Each row of Y is roughly a mix of the hidden directions of one of 4 groups.
Y (135 x 10):
[[-11.6 -14.5   1.0 -22.4 -21.8 -38.4 -13.7   4.6  28.4 -10.5]
 [-35.5 -34.1   9.8   3.3   0.7  -3.5  27.1 -14.1 -20.5  -4.8]
 [ -9.0 -29.6 -16.3  17.1 -15.5  -0.7 -11.8  10.6  34.8  26.4]
 [ 13.8  -3.9 -29.8  -3.2   4.2  15.6  34.3 -36.4   5.6  -5.1]
 [-22.6 -27.9 -10.0  -9.5  29.3 -31.1  -7.8  -9.8   7.5  20.1]
 [-16.8  11.3  16.7  -7.0  23.9 -24.5  22.6   0.1  16.0 -35.3]
 [-33.0   4.1 -17.8  42.3 -16.3 -10.1  -5.4 -16.6  -5.6   2.8]
 [ 29.6 -12.7 -13.7  10.7   8.4 -21.1   9.1 -17.3  22.8  34.1]
 [  5.2  36.2 -16.5  19.1 -21.8  20.1 -26.4 -13.4  13.6  -1.5]
 [ 34.9  -4.2   7.2 -17.9 -15.1   7.7  16.1 -11.9  37.6  14.6]
 [  6.5  -5.9 -20.5  11.3  37.2  22.0 -19.8  16.3 -18.1 -21.0]
 [  8.7  -5.1  -1.6 -12.0 -28.9  33.6  23.2  16.2   5.8  29.5]
 [-17.6  42.8   5.8  34.0  16.1  -4.5   2.9 -10.4 -13.9  -0.9]
 [  4.4 -14.2  31.7 -18.5   0.2   4.2  25.4  11.5  -1.2 -39.5]
 [ -3.7  -5.2  35.4 -23.2  25.6  13.3 -18.0 -12.0  -9.4 -26.6]
 [ 13.5  26.4  28.2  22.7  10.7   9.3  15.6  11.0 -21.9  26.1]
 [  1.3  -2.0  16.8 -23.7  -5.5 -16.4  30.4  41.4  -9.3   7.0]
 [ -1.0 -10.0 -18.6   2.9 -19.2 -18.7   1.8 -51.1   4.1  10.5]
 [  9.0  27.8  11.6  45.2  18.8 -11.3 -13.7  -8.4   8.7  -8.6]
 [ -6.1 -20.9  39.7   2.1 -23.9 -19.1  17.8  14.0  -6.1  19.5]
 [ -0.3 -41.1  18.8   7.3 -15.3  22.9  19.5   7.4 -15.5 -19.8]
 [ -6.8 -30.1 -18.8   9.4 -21.6  -4.9  33.8  -3.7 -29.6   1.3]
 [ 10.6  -2.9 -11.0  12.3 -41.6  24.8 -18.3  23.3 -15.2  -8.3]
 [-13.2   6.8 -39.7   7.6  11.3   3.7   3.6  13.2  40.3 -10.5]
 [ 48.8   1.4  21.6   4.1 -10.9   5.4  24.9   4.6  11.8  11.3]
 [  6.7  24.1  41.3  16.5 -21.0 -23.2  -3.6  -8.7  15.4   3.5]
 [ -8.1 -15.4  13.1 -23.8  31.4 -30.2   0.5 -30.5   6.4  -3.5]
 [ -3.2 -31.1  -4.5  -3.7 -38.7  15.3  11.1  25.9  18.3   6.7]
 [ 21.2  34.2  24.8  27.0 -14.0  -0.8  -8.2  12.9 -21.9   6.5]
 [  9.1 -13.7  45.3 -18.3   7.9   7.2 -18.3 -25.2  13.3  -1.3]
 [ 28.6 -30.7 -34.4  -6.7 -14.2  14.2  -9.8  -3.1  14.5 -14.8]
 [ -5.8 -12.2   9.5  -2.1  39.5 -17.5  27.8 -10.6  18.2  23.6]
 [-20.4   5.3   4.3  22.3  -1.4 -27.1  21.8 -37.8 -12.5 -12.9]
 [ -2.5   7.7  24.5  23.9  -9.4 -11.2 -23.6  -0.2 -28.7 -33.0]
 [  6.4   6.4  37.6 -15.6  24.7  11.6 -16.1  32.5 -10.9   0.0]
 [-13.3  -4.1  -3.7 -31.5 -16.4  -4.7 -22.4  19.7 -29.9  25.4]
 [ -0.5 -30.7  21.9 -10.1  34.8 -22.6  21.8  11.1   3.5   7.8]
 [  7.0  34.5  15.4  -3.1  16.7   0.7   7.7 -19.6 -33.1 -24.8]
 [-19.0 -51.5 -10.1  10.1  -4.7   4.0  14.0   5.2 -20.8   3.2]
 [-16.6  -6.8  21.1 -44.2   6.5 -13.2  -8.2   0.9 -30.0  -3.6]
 [-21.8  -3.8  -2.2   4.3 -11.1   1.4 -14.3  16.6  20.2  48.9]
 [ -6.6  51.1  -2.4   7.8   9.8  22.7  11.3   2.5  -4.3  20.9]
 [ 16.5 -25.7 -10.2  -3.4 -29.2  -9.4  27.5 -33.5  -6.4  -2.5]
 [-18.2  15.4 -17.0  -7.4  -2.8   1.1  40.8 -23.8   4.5  27.3]
 [ 21.1 -14.0 -33.8  18.5 -20.6 -18.3 -21.8  -4.3 -23.2  -1.8]
 [ 28.3 -12.4  23.3 -15.0   8.7  -1.3  28.4  26.5   3.2 -24.6]
 [ 33.3  -5.0 -26.2 -15.3  -8.2  17.3  18.0   3.3   2.2 -34.1]
 [  5.4  -3.8   1.6 -18.3   2.6  31.5   8.5   0.6  46.8 -16.6]
 [ 14.2  28.3  15.8 -42.6   7.5   1.1 -15.8  22.3   0.5  -7.1]
 [ -0.4  -9.1 -24.5 -15.7 -47.4  15.1 -11.3   3.3 -12.8 -14.4]
 [-14.0  -1.1  -5.4 -33.4  11.1  -5.7   5.6   4.6  48.5   4.5]
 [ 19.2   3.1  43.9 -12.2  16.7 -17.0  22.7 -18.7   4.6   3.5]
 [  2.2  25.6   2.9   6.0  12.0  21.2 -31.4  32.3  -6.6  23.5]
 [ 22.6  18.1 -13.5  10.3 -14.6 -29.3 -36.1  10.5  11.4 -13.3]
 [-16.7   5.4 -13.4  29.9  -7.5 -14.3   6.8 -41.2  -9.7  21.0]
 [ -2.4 -14.8  18.7  23.5  -1.2 -38.2   7.8 -30.9   6.2 -16.7]
 [ 26.5  14.8 -18.8 -13.6 -34.2  15.0   3.6 -24.9 -15.6  13.9]
 [  8.1  19.8  14.7 -16.9   5.3 -27.7   2.8 -27.1 -36.5   9.4]
 [ 12.2  34.5  -8.9  28.8  -2.0   6.9 -27.8  21.2 -17.5  -9.3]
 [ -2.2 -17.3 -18.7 -23.0  20.8  29.6  23.8 -11.6  25.3   9.6]
 [ 12.5  45.8  23.6  -2.4 -12.5   1.4  21.8  -6.6 -18.7  -8.9]
 [ -2.6  -0.8 -19.3  49.2 -14.0  -4.6   0.4 -28.2   4.5  -9.5]
 [-27.5  18.8 -26.1  29.2   7.5  -5.9  10.6 -20.8 -23.2 -10.3]
 [ 15.7  23.1  27.4 -24.5 -28.4  21.1  13.3 -10.6 -10.4 -11.5]
 [ 34.1  23.0  -5.6  -7.9 -14.1  22.6  22.1  21.1  10.9  19.1]
 [ 10.1   6.2 -28.4   7.3  32.6 -25.2   3.0 -15.6  -7.5 -30.3]
 [ 12.4  29.7  20.6 -27.4   8.1 -21.1   8.6 -14.7  20.3 -22.3]
 [ 12.4  31.5  39.7 -13.8  -5.3   6.3 -10.4 -24.6 -11.3  10.1]
 [ -5.8   1.9  46.3  -4.0  24.0  21.5  -3.4   8.3   2.3 -24.6]
 [ -8.1  31.3  -3.0 -28.2  21.7 -16.8  -1.3  30.7   6.8 -18.1]
 [ -3.2  -5.2  17.4 -20.6  18.4  -6.8 -28.7  -1.6  14.9  41.5]
 [ 13.5 -18.9 -32.4 -37.9 -21.3 -15.2   7.1   6.8  -7.8   7.7]
 [ 11.2  17.4  25.1  29.8 -23.3 -18.5  -9.7 -21.7   2.3 -22.7]
 [ -6.8  14.0  14.0  40.1  15.1   6.8  15.2  -6.9 -36.1  -4.2]
 [ -8.0   2.7 -10.4  -4.7  -6.3   3.1  23.6  12.9 -23.3 -49.0]
 [-19.5  -4.4  -6.2 -11.4  40.2  -2.5  15.5  12.7   7.9  35.6]
 [ 12.0   1.6   4.3 -12.7  17.4  18.9 -40.3  -9.6 -23.4 -25.9]
 [-10.3  17.2  22.0   4.1   3.8 -26.2  32.4  20.4 -27.9  -8.3]
 [ 20.7 -12.6 -38.5 -28.7  -6.9  20.1 -16.0 -11.8  10.0  -9.0]
 [  8.5 -35.6  10.8  24.5  26.3  -7.1  17.1   2.8  28.6   2.6]
 [  7.8   2.4 -25.8  20.9 -25.1 -29.8 -23.4  10.2  14.6 -19.2]
 [-16.7  -6.2  36.8 -33.3  19.4  25.1   7.1  -8.4  -1.7  -2.9]
 [  1.6  25.2  -1.3 -22.5  12.2  -9.6   6.4  29.7  17.6 -36.0]
 [ 15.2  12.5  25.1 -26.0   4.8   9.9  26.1  -1.2  22.7  30.1]
 [-15.2 -13.4 -16.0  13.1 -27.4   0.9  22.2  14.2 -27.6  29.6]
 [ 25.7 -32.9  21.7 -24.2  13.0   1.5  10.5  28.2   6.1   2.1]
 [ 10.2  29.0  22.3  25.6  -7.9   3.7  30.5 -10.8 -25.0   8.7]
 [ 28.9 -13.0 -18.7 -22.9   3.3  15.8 -28.5 -12.2  20.5 -19.9]
 [ 10.5 -19.2   2.6  32.7  25.5 -16.7 -22.1  -4.8  -1.0 -30.4]
 [ 44.2   3.7   4.9  16.3 -16.6  32.4   2.0  -6.6  10.3 -13.5]
 [ -1.4 -46.0  -5.6 -20.8  -8.8  -8.6  25.0   4.6  -4.7 -22.8]
 [-14.0  -0.5  36.1  26.3  -5.0   0.3  24.5  32.8   4.9   0.9]
 [ 42.3   9.2  -7.2  25.0   1.1  15.9  18.0 -12.5  12.8 -21.8]
 [  1.8   5.2 -12.7 -16.6   1.9  24.5 -21.7  41.7   7.0  24.3]
 [ 12.7   5.8 -31.9   0.3  36.9  -6.8 -22.9 -24.1  10.3  -9.5]
 [ 19.6   7.8 -42.0   2.1  31.0  13.8   1.4  -9.1  20.4   6.8]
 [-22.8 -27.6  43.3  15.4   8.8 -13.5 -10.6   3.5  10.5   5.0]
 [  5.2 -29.6 -17.1  27.7 -27.3   6.3   5.6 -15.3   8.6 -28.8]
 [  4.8  24.0 -18.4  -4.6  26.3  -4.0 -24.9   5.3  34.8 -19.7]
 [ 11.5 -26.3 -12.2  21.9   1.7 -13.4   4.1 -32.0  11.5  33.5]
 [-25.7   7.0  41.3  20.8   3.0 -20.9  19.3  -3.7 -11.7 -10.0]
 [  2.8  31.7  36.0   0.0  31.7  -4.6   5.0  -6.5 -19.7 -11.3]
 [ -5.0 -23.6 -21.6  28.0 -27.4  19.7  -1.0 -15.3  14.2 -22.5]
 [ 12.1  13.9   9.6 -19.1  29.4 -15.7  19.1 -14.1  24.3  29.4]
 [ 31.7 -29.8 -11.5 -24.0  15.1   6.9  -4.1   6.9  23.8 -20.3]
 [ 30.0   4.4 -29.8 -20.1 -24.6   3.1 -22.6  -5.3   7.7  22.3]
 [-14.6 -25.8   3.8   2.5  18.8 -15.9  12.4 -20.8 -28.6 -31.8]
 [  2.6 -38.4   8.4  -6.5 -25.2 -21.0  -9.8 -20.3  -3.2 -27.1]
 [-22.7  -3.5  -7.4 -28.9  26.9 -21.3   4.1  27.4 -13.5 -19.4]
 [-23.6 -37.8 -20.4  -7.7   0.2 -10.0  21.2  18.8 -10.7 -21.0]
 [-25.5   2.8  -9.3  24.7  40.8 -17.1  16.1 -14.8 -11.3   2.1]
 [-33.7  32.1   1.0  20.9   8.2  11.9  -5.7  30.2  -7.4 -10.4]
 [  4.6  31.6  14.1 -20.5 -17.8  18.1   4.1  18.1  15.1  32.6]
 [-11.8 -18.6  -0.6   7.1  16.0  12.0  13.1 -17.2 -49.1  10.3]
 [ 26.5 -35.3   0.9   5.1   3.2  -2.5 -25.1   3.8   1.5 -35.8]
 [  1.6 -18.0  18.4 -13.6   8.0 -40.5  19.8 -27.4   6.0  13.6]
 [ 20.4  35.7   0.9   6.5   2.7  30.2 -16.0  19.1 -20.2  15.5]
 [ -0.4 -10.1  49.8  17.3  -6.9 -14.9  18.1  -6.5 -15.7 -12.3]
 [ 21.8  -3.2   2.4  20.4 -34.8   9.7 -25.4   5.9 -12.4 -29.5]
 [ 16.4  -9.9  25.0  27.9   8.4  14.2  29.5  25.4 -15.4  11.2]
 [  5.0  14.6 -14.3  20.9  20.3  11.6 -19.7  39.0  13.5  20.1]
 [  4.0 -31.8  -3.7  27.0   2.9  15.6 -11.2   5.2  -9.6  40.7]
 [ 25.1 -14.6  16.8 -23.0  33.7  13.5 -10.3   7.9  23.4 -15.3]
 [-11.1 -30.2  17.5  11.8   2.3 -32.5  -6.0 -12.2 -16.0 -30.6]
 [-10.0  28.5  40.3  -1.6  28.5   4.6   6.1  10.3 -20.2   1.2]
 [ 11.6  -9.1  31.5  16.2  -0.4 -22.3   3.1 -27.4  -5.2 -34.1]
 [ -9.2 -33.5 -23.0 -17.2  -4.4  -1.1  32.0  -9.9  17.3  21.1]
 [-12.5   9.0 -15.8  33.9  27.5  -0.6  -4.9  24.4  29.6  -5.6]
 [ 23.5   5.7  39.7  21.3  -2.5  16.2   3.7 -15.7 -20.2 -19.4]
 [ 41.9  -9.6 -10.7  -9.2  13.8  10.8 -18.0 -22.8  25.9   7.2]
 [ 30.9 -22.7  16.0  11.0  19.6  -3.5   3.8  13.0  38.1   6.0]
 [-25.7  34.1  -4.5  22.6  18.0   4.5 -17.1  21.9 -20.0   7.4]
 [ 31.7  22.7  -1.9   1.5  -1.3 -12.2  -6.8 -27.0  14.0  35.7]
 [  2.8 -11.0 -14.7 -33.7 -40.4  19.9  -6.8  18.0  -1.9   6.2]
 [-14.5  -5.5 -38.8  -3.5  17.7  13.3 -30.7   4.8 -25.5  -8.1]]

Here is one row from each group, named. Which group is each of the other rows in?
[  9.1  -1.2 -26.4 -10.7 -32.3  -5.7  23.7  -9.2   4.8 -35.8] : D
[-19.0 -11.1 -23.8 -26.0 -26.9 -11.4 -13.6  25.0  21.9   6.6] : J
[  8.5  27.5  20.9  33.9  21.9 -10.0 -18.4  12.0  18.8   9.5] : P
[  8.2  27.8  -2.7  31.0  28.1 -15.0  -9.4 -31.3  -2.6   4.8] : E

[ -3.8 -10.3   4.4  23.4 -13.2  -7.2 -12.5  -5.4  23.3  47.8] : E
[ -1.7   4.8  17.8   3.0  -5.8  -7.2  23.6 -14.8 -44.3  27.3] : D
[-10.2  -5.8  33.4  22.6  20.3 -36.8   4.3 -16.2  -2.3 -10.2] : P
[ 15.0  -5.7  10.6 -34.3 -30.3  19.5  16.0   2.7 -21.6 -18.5] : E
[ 10.0  24.4  27.4   3.1  -4.4  43.6  11.9  15.4   3.3 -12.6] : E
[ 28.4 -28.2   5.5 -13.3 -25.4  19.2  20.6  19.3 -11.4 -12.9] : D
[ 34.6 -17.8   9.2  15.8  22.2   2.5  -9.6 -22.5  25.7 -17.8] : E
[-10.4   9.1 -25.6   3.2 -42.4  31.7   5.2   8.8   1.1  12.5] : E
[-10.8 -58.6  -2.5   8.7  -2.4  -2.1  11.4 -11.6  -3.9   1.2] : D
[-12.9 -38.6 -30.8  26.2 -15.2  -0.5   5.9 -18.9   2.5   2.7] : D
[ 36.6  18.4 -21.5 -38.7  11.6   0.8   1.3  -1.0  -4.4  11.1] : E
[  4.3  12.9 -42.2   1.5  -0.5  25.9  23.8 -24.9  -8.1  -5.5] : P
